In the data rows, the value 128 means zero.
Each row below has a hidden score, from 0 to 20, with 10 about the middle. What is it? The score is a weighted sum of the row's numbers plus the product of two more (or one squared), each taken from its middle value.
[148 108 128  68 108  68 148 168  68  68  88 148  68 108  88 148  88 108 148 148 128 168 108  88] ~ 1
[168 108 168  68 128  68 168 168  68  68 108 168  88  88 148 148 128 148 148 168 108 168 148 128] ~ 8
[ 88 168 188 188 128 188  88 108 148 188 108 108 148 148 168  88 128 188 108  88 148 128 128 148] ~ 4
[188  68  68 108  88  68 128 168 148  68  68  68  68 108  88 128 128  68  88  68  68 148  68  88] ~ 8
[128 108  68 108 108 128 168 168 148 108 128 128 108 188 108 108 188  68  88 188 168 108 128  68] ~ 10
[168 128 128 188 128 128 168 188 128  88 168 148 168 168 188 128 188 108 108 168 188 188 168 108] ~ 13
[ 68 148 128 148  88 148 148  68 128 108  68 108 148 168 108  68 148  88  88 128 188  68 188  88] ~ 11
[ 88 148 148 188 168 188 128  68 168 188 128  88 168 168 128  88 168 148  88 108 168 128 128 148] ~ 10
[168 188 168 188 168 168 128 108 188 188 188  88 108 168 128 128 128 148 108  88 108 108 108 148] ~ 7
[ 88  88  68 128  88 128 108 128 148 128 168  88 148 108 108 108 108  68  68  88 148 168  68  88] ~ 13
[148 188 168 188 188 188 188  88 188 188 188 128 188 188 148 148 188 188 148 168 188 108 188 188] ~ 14
[148 108 128 188 108 188 108  68 168 148 108  88 188 148 188 128 108 128 108 108 128 188 108 128] ~ 11
[148  68  68 108  88 108  68 168 148  88 108  88  88  68 128 108 128  88  88 108  88 168  68  88] ~ 10
[108  68  68  88 128  88 128 168 148 108 168 128  68 128  68 148 168  88  88 148 128 128  88  88] ~ 12
[188 148 128 148 128 148 108 128 188 168 168  68 128 148 148 108 148 108  88 128 108 148  88 128] ~ 14
[ 68  88 108 148  88 168  88  68 188 128  88  68 108 148 108  68 108 108  88  88  68 108  88 108] ~ 10
[108 188 168 168 168 188 168  88 148 188 148 108 148 188 108  88 168 148 128 148 188  68 188 108] ~ 9
[188 108 128 188 148 148 168 188 188  88 168 128 148 168 188 168 188 168 108 188 148 188 128 188] ~ 12
[148  68  68  68  68 108  68 148 148 128 108  88  88  88  68  88  68  68  68  88  68 148  68  68] ~ 9
[108  68  68 108  68  88  68 168 128  68  68  68  68  88 128  68  88  68  68 108  68 148  68  68] ~ 6
[148 128  88 168 128 188 148 108 188 168 168 108 168 148 128 128 188 108  88 168 188 168 128 128] ~ 14
[108 108 108  68  88  68 128 148  68  68  88 168  68  88 108 128  88 128 148 148  88 128 108  68] ~ 6
[168 128  88 108 108  68 168 188 108  88 128 168  88 148 168 148 168 108 128 188 148 188 128  88] ~ 9
[ 88 128 148  68 128  68 128 128  68  88 108 168 108  88 108 128 108 148 168 148 148 108 168 108] ~ 9
[168  88  88 128 108 148 108 148 188 148 188 108 168 108 168 128 148  68 108 148 168 168  88 108] ~ 17
[148 148 168  88 128  88 128 168  68  88 128 168 108  68 188 148  88 168 168  88 148 168 148 128] ~ 11
[108  88 128  88  68 108  68 128  88  88 148 108  88  68 168 108  68 108 108  68 108 188  68 128] ~ 11
[ 88 108 108 148 148 188 168  68 168 148  88  88 108 168  68  88 128 108 108  68  88  68 128 128] ~ 12
[ 88 128 168  88 168 108 148 108  68 128 148 168 108  88 108 148 108 168 188 128 128  88 148 148] ~ 11
[148 168 168 188 148 188 168 108 188 168 188 128 188 168 188  88 168 168 108 148 188 148 168 188] ~ 15
[108 168 128 128 188 148 168 108 108 148 108 148 148 188  68 128 148 148 188 128 148  68 168  88] ~ 8
[128 108  88  88 108 108 128 168 148 128 148 168  88 128 128 108 188  68 108 148 148 128 108  88] ~ 12
[168 168 188 108 148  88 188 168 108  88 128 188 108 188 108 188 148 188 168 188 188 168 168 108] ~ 7
[ 68  68  88  68 108  88  88  68  68  68  68 128  88  68  68 108  68  88 148  68  68  68  88  68] ~ 12
[168 148 128 128 168 108 168 148  88 108 128 168 148 168  88 188 148 108 188 148 148  88 168 128] ~ 7
[148 188 168 188 188 188 168  88 188 188 148 148 188 188 128 168 188 168 148 148 108  88 148 188] ~ 12
[ 68  88 148  88  68  68  68 108  68  68  68 148  68  68  88  68  68 148 148  68  88  88 108 128] ~ 14
[108  68  68 128  68 128  68 108 128 108 108  88 108  68  88  88  68  68  68  68  88 168  68  68] ~ 10
[ 68 168 148 128 148 128 128  68  88 128  68 168 148 148 128 108  88 148 168 108 148  68 188 148] ~ 9
[108  68  68 108  68 108  68 128 148  88  68  68  68  88  88  68  88  68  68  68  68 168  68  68] ~ 6
[168 128  68  88 168  88 188 168 108  88 148 128 108 188  68 148 188  68 168 188 188  68 168  68] ~ 9
[108  88  68 148 108 108  88 148 148  88  68  88 108 148 148  68 168  68  68 128 168 128 108  68] ~ 6
[168  88  68 108  88 108 108 168 148 128 148 128 108 148  68  88 168  68 108 168 148 108 108  68] ~ 16
[148  88  88 128  88 148  88 148 188 108 168 108 128 108 148 108 168  88  88 128 148 188  88 128] ~ 14
[128 168 168 188 148 188 148  88 188 188 128 108 148 188 148  88 188 188 108 128 128 108 148 168] ~ 11
[ 88 128 148  88 188  68 148 188 128  68 148 128  68 128  68 188 168 128 128 108  68 128  88 128] ~ 6
[188 188 188 128 188 108 168 188  88 148 188 188 188 108 188 188 148 188 188 128 168 188 188 188] ~ 11
[ 68  68 108  68 128  88  68  88  88 128  68 148  88  68  68 108  68 108 148  68  68  68  88 108] ~ 11
[108 168 188 108 188  88 168 148 108 108 168 188 148 148 128 188 148 168 168 148 108 148 148 188] ~ 11
[148 108  88 168  88 148  88 148 148 148  68  88  88 148 108  68 188 148  88 148 168 108 128  88] ~ 6
[188 108 128  88 108 108 128 148 108  68  88 168 108  88  88 168 128 108 168 148 108 108 128 128] ~ 13
[188 128  88 128 148 148 128 168 168 148 168 148 128 128 128 148 168  88 108 148 148 188  88 128] ~ 9
[ 68 108 108  68 108  68 148  68  68  88  68 108  68 128  68  88  88 148 148 128  88  68 148  68] ~ 9
[ 88 188 108 148 148 168 168  68 148 168 148 128 168 188 148  88 168 108 128 148 168  68 188 108] ~ 13
[148  68  68  88 128  68 128 148 108 108  88 128  88 168  68 128 168  68 128 188 168  68 148  68] ~ 9
[168 188 188 148 188 148 148 128 168 188 188 128 128 148 168 148 148 188 188 108  88  68 168 188] ~ 16
[128 168 188 148 188 128 188 148  88 128 128 188 148 188 128 188 188 188 188 188 168 128 188 168] ~ 6
[168 108 188 128 128 148  88  88 128 188 108 148 188  68 188 168  68 168 128 108  88 188 108 148] ~ 12
[188 188 168  88 148  88 188 188 108 108 188 168  68 108 188 188 128 188 148 168 148 168 148 148] ~ 5
[108  88 108  68  88  68 108 148  88  68  88 128  68 108 148 108 108  88 128 128 128 128 108  68] ~ 7
[188 148 188 188 168 188 148  88 148 188 188 108 188  88 188 168  68 168 128 108 148 188 108 128] ~ 12
[188 128 128 168 148 168 148 148 188 148 188 128 168 148 188 168 188 108 108 148 148 188 108 168] ~ 13
[168 108 108 188 128 168 148 168 188  88 108 108 148 168 148 108 148 108  88 128  88 168 108 168] ~ 8
[ 88  88 108 168  68 168  88  68 168 128  68  68 128 128 128  68  88 108  68  68  88 108 108  88] ~ 12
[148 188 128 128 188 128 188 108 128 108 148 188 148 168  88 168 168 108 188 108 108 108 188 168] ~ 13
[108  88  88  68  68  68 108 168 108  68 108 128  68 108 148 128  88 108 108 128 108 168 108 108] ~ 7
[188 148 168  88 128  68 148 188  88  68 108 168  88 108 108 168 128 168 168 168 128 168 128 128] ~ 4
[108 168 128 128 188 188 188  88 128 148 148 188 188 188 108 148 168 108 188 188 188  68 188 168] ~ 11
[168 168 188  88  68  88 148 168 108 148 108  68  68  88 128  88  88 188 148 168 128  88 148 108] ~ 8
[188 188 168 108 148  88 188 188  88 108 128 188 148 128 148 188 148 188 168 188 168 168 148 148] ~ 7
[128  88 108 128  68 148  68  88 148 188 128  68 108  68 148  88  68 108  68  68  88 168  68  88] ~ 12
[188 168 148 188 168 188 188 188 188 168 188 148 188 188 188 188 188 108 108 188 188 188 128 188] ~ 8
[108 128  88 148  88 108 168 128 108  88 128 148 188 148 188  88 168  68 108 188 188 108 168 108] ~ 18
[ 88 128 128  88 128  88 108 108  68 108  88 168 108  68 108 108 108 168 168 128 108  88 148 108] ~ 10
[168 168  88  88 188  88 188 188 148 108 188 168 108 168  88 188 188  88 148 188 168 108 148 108] ~ 9
[188 148 168 128 188 108 168 188 108 108 168 188 128 108 168 188 148 148 168 188 168 188 148 188] ~ 7
[188 128 128 148 168  88 188 168 128  88  88 148 108 188  88 188 168 108 188 148  88 108 168 128] ~ 7
[108  68  68 108  68 108  88 148 148  88 108  88 108  88 108  88 108  68  68  88  88 148  68  68] ~ 11
[ 88 108 108  68  88  68 108 128  68  68  68 148  88  88 128 148  88 108 148 128 108 148 128 128] ~ 9
[128  88  88 148 108 148  88 108 168 108  88  88 108 128 128 108 148  88  68 108 108 148  68  88] ~ 7
[128 148 168  68 168  68 148 188 108  88 128 148  88 108 108 148 128 148 168 148 108 108 148 148] ~ 5
[128 168 188 108 188 128 148 168 128 188 188 188 168 128 168 188 148 188 188 168 148 148 168 188] ~ 12
[ 68  68  68 128  68 148  68  68 128  68  68  68 128  68  68  68  68  68  68  68  88 108  68  88] ~ 10
[168 168 188  68 108  88 168 148  88 148 148 148  88 128 168 148 108 188 168 108  88 128 148 148] ~ 9
[ 88 168 188 128 128 128 168 108  68 128 108 168 128 128 108 168 128 188 168 168 168  88 188 168] ~ 8
[188 108  68 128 148 128 148 168 168 168 168 128 128 168 128 148 188  68 128 188 168 128 148  88] ~ 14
[128 168 148  88 168  88 168 168  88  88 108 188 108 148 188 168 148 128 168 188 188 148 168 128] ~ 2
[188 188 188 148 188 128 188 188 128 148 188 188 168 148 188 188 188 188 188 188 188 188 168 188] ~ 10
[128 168 168  88 128  68 188 168  68  88 108 108  68 108  68 128 128 188 168 148 128  88 168 108] ~ 5
[108 128 128  68 148 108 108 108  68 128 148 168 168  68  88 168  68 168 168 168 188 128 168 188] ~ 9
[168 168 168 108 188 108 188 188 128 108 188 168  88 168 108 188 188 168 168 188 128 148 128 168] ~ 9
[108 108 148 188  68 168  68 108 108  88 128  88 128  68 168  88  68 128  68  68  88 188  68 168] ~ 11
[188 188 108 148 188 128 188 188 148 128 188 188 188 188 128 188 188 108 188 188 148 128 188 188] ~ 12
[ 68 128 148 168  88 188  88  88 148 168 108  88  88 108 148  68  88 188  68  88 108 108 108 128] ~ 8
[188 188 188 128 148 108 148 188  88 168 188 188 148 108 188 188 108 188 168 148 188 188 168 168] ~ 7
[168 188 188 148 188 168 168 128 128 148 168 188 188 148 168 188 168 188 188 168 148 128 188 188] ~ 11
[168 148 148 148 108 168 108 148 188 188 188  88 128 148 148 128 148 128 128 108  88 128 108 148] ~ 13
[ 88  68  68  88  68 108  68  68 148 108  68  68  68  68  68  68  68  68  68  68  68 108  68  68] ~ 11
[ 68 108 128  68  88  68  68  88  68  68  68 128  68  68  68 108  68 128 148  88 108  68 148 108] ~ 15
[148  88  88 148 108  88 128 188 148 148 128 128  88 128 168  88 148  88  88 148 128 188 108  68] ~ 14
[108 148 128 168 128 188 128  68 188 168 128  88 108 168 108  68 128 148  88 108 108 108 128 168] ~ 9
[108  68  68 128  68  88  68 148 128  88 108  68  68 128 128  68  88 128  68 108 108 128  88  68] ~ 9
[148 188 168 188 168 168 188 128 128 188 168 148 188 188 168 108 188 188 188 188 188  68 188 168] ~ 15
[ 88  88 128  68 128  68  68 148  68  88  88 148  88  68  88 148  68 108 148  88  68 108  88 108] ~ 4
[ 68  68  68  68  68 108  68  88 108  88  68  68  68  68  68  68  68  68  68  68  68 108  68  68] ~ 7
[188 108 108 168 128 148 168 188 188 108 148 168 128 148 188 168 188 128 128 188 148 188 128 188] ~ 16
[ 88  68 108  68  88  68 108 128  68  68  68 168  68  88  68 108 108  88 148 148 108  88 128  68] ~ 10
[ 88  68  68  68  88  68  68 148  68  88  88 148  68  68  68 128  68  88 148  88  68 108  68  68] ~ 6
[128  68  68 108  88 168 148  68 168 108 128  88 168 148  68 108 128  68  88 128 148  88 108 108] ~ 15
[168 168 148 108 128  88 188 148  68  68 108 148  68 168  88 148 168 188 168 188 168 128 188  88] ~ 4
[ 88 188 128 128 148 128 168  88  88 128 148 148 148 168 128 128 148 168 168 168 168  68 188 148] ~ 10
[128 188 188 188 188 188 188 108 148 188 168 188 188 188 188 168 188 188 188 168 188 108 188 188] ~ 12
[ 88  88  68 128  68 148  68  88 168  68  88  68  88  88  88  68  68  68  68  68 108 128  68 108] ~ 12
[188 168 188 128 168 128 168 168 108 168 168 188 168 128 148 188 148 168 188 168 188 108 168 168] ~ 10
[ 68 148 108 168 148 168 148  68 128 168  88  88 168 168 128  68 148 128 128 128 148  68 168 108] ~ 11
[168 168 168 108 188  88 168 188  88  88 168 188 148 148 168 188 168 168 168 188 188 168 168 148] ~ 8
[128 108 108 148  88 168 108 108 168 108  88  88 168 108 108 108  88  88  68 108 108 148  68 128] ~ 7
[128 108  88  88  88  68  88 128  68  88 108 108  88 148  68 108 108  88 148 128  88  68 148  68] ~ 10
[168 108 108 168 108 168 148 128 188 128 128  88 148 148 148 128 148  88  68 108 148 188  88 148] ~ 9
[168 168 168 168 148 188  88  68 168 188 188 108 188 148 188 128  88 168 128 108  88 168 128 148] ~ 16
[108  68  68  88  68  88  68 128 108  68  68  68  68  68  88  88  88  68  68  88  68 168  68  88] ~ 6
[ 68  68  68  68  68  68  68 148  68  68  68 108  68  68 108  68  68  68 108  68  68 108  68  68] ~ 8
[ 68 168 128 128 148 128 148  88  88 128  88 148 148 148  68 108 108 148 168 108 148  68 168 148] ~ 5
[188 168 168 108 188  88 188 188 128 108 168 168 148 168 128 188 168 148 188 168 108 128 168 188] ~ 11
[ 88 128 148  68 168  68 108 128  88 108  88 148  88  68 108 168  88 168 148 108  68 108 128 128] ~ 5
[ 88  88  68  88 108 108 108 128 148 108 108 108 108 128  88 108 148  68  88 128 108 108  88  68] ~ 10
[108  68  68 128  68 128 108 108 148  88  88  88 108 148  88  88 168  68  68 168 148 108 108  68] ~ 11
[108 148 108 188 148 168 168  88 148 168 108 108 168 188 168  88 188  88 128 168 168  88 188 108] ~ 15
[108 168 148 148 148 128 168  88 108 148  88  88  88 188  68  68 128 188 148 148 168  68 188 108] ~ 6
[128 108 128  68  88  68 128 148  68  88  88 168  88  88 128 128 128 108 148 148 128 128 128  88] ~ 9
[108 108 128 168  88 188 108 108 188 148  88  88 108 128 168  88 148 148  88  88 108 148  88 148] ~ 13
[148 108  88 168 108 168 148  88 188 148 148  88 148 168 128 128 168  88  88  88 128 168 108 148] ~ 15
[128  68  88 128  88 128  68 128 168 128  88  88 108  88 128 108  88  88  68  88  88 168  68  88] ~ 8
[188 108 128  88 108 128 148 188 148 168 188 168 128  88 168 188 168 128 128 148 148 188 108 148] ~ 15
[148 188 188 168 188 168 188 108 108 168 128 188 188 168 168 168 148 188 188 148 168  88 188 188] ~ 10
[ 88 108  88 168 108 188  88  88 188 128  68  88 108 188  68  68 108 108 108  88  88  68 108 108] ~ 5
[148 148 148 108 108  68 148 168  68  68 108 168 148 108 188 128 108 128 148 188 188 148 188 168] ~ 11
[108 188 148 168 148 188 148 128 168 188 148 128 188 188 188  88 188 128 128 168 188 108 188 128] ~ 12
[108 128 148 108 148 108 108 108  88 128 168 188 148 108 128 168  88 168 188 148 128  88 168 168] ~ 14
[148 128 148 148 148 148 108  88 168 148 168  68 108 168  88 108 128 128  88  68  68 108  88 148] ~ 11
[128  68  68  68  68  88  68 148 128  88  88  68  68  88  68  68  88  68  68  68  68 108  68  68] ~ 7
[188 168 168 108 168 108 128 168 108 148 188 188 168  88 148 168  88 188 188 148 128 168 148 168] ~ 13
[108 108 108 128 108 168 108  68 168 148  88  68  88 128  88  88  88 128  68  68  68 108  68  68] ~ 5
[108 148 168  68 148  88 108 168  88 168 128 168  88  68 108 188 128 168 148 108  88 128 128 148] ~ 6
[128 148 128 188 128 148 128 128 128 188 108  68 108 188 128  68 188 148 108 168 168  88 168  68] ~ 13
[ 88  88  88  68  68  68  88 168  88  68  88 108  68  68  68  88  68 108 128 108  68 128  88  68] ~ 7
[188 188 188 128 188 128 188 188 168 168 168 108 108 168 128 188 168 188 188 168  88 108 168 188] ~ 9
[168 188 188 108 188 128 168 148  88 168 168 188 168 128 168 188 128 188 188 168 148 108 168 168] ~ 9
[ 88 128 188 148 148 188  88  68 148 188 128 108 168 108 148  88  88 168 128  88  68 108 108 128] ~ 14
[168 148 148  88 108  68 168 188 108 108 168 148  88 148 168 128 168 148 168 168 148 168 148  88] ~ 13
[128 168 188 108 188 108 148 148 108 148 168 188 168 128 128 188 168 168 188 148 128 108 188 188] ~ 12
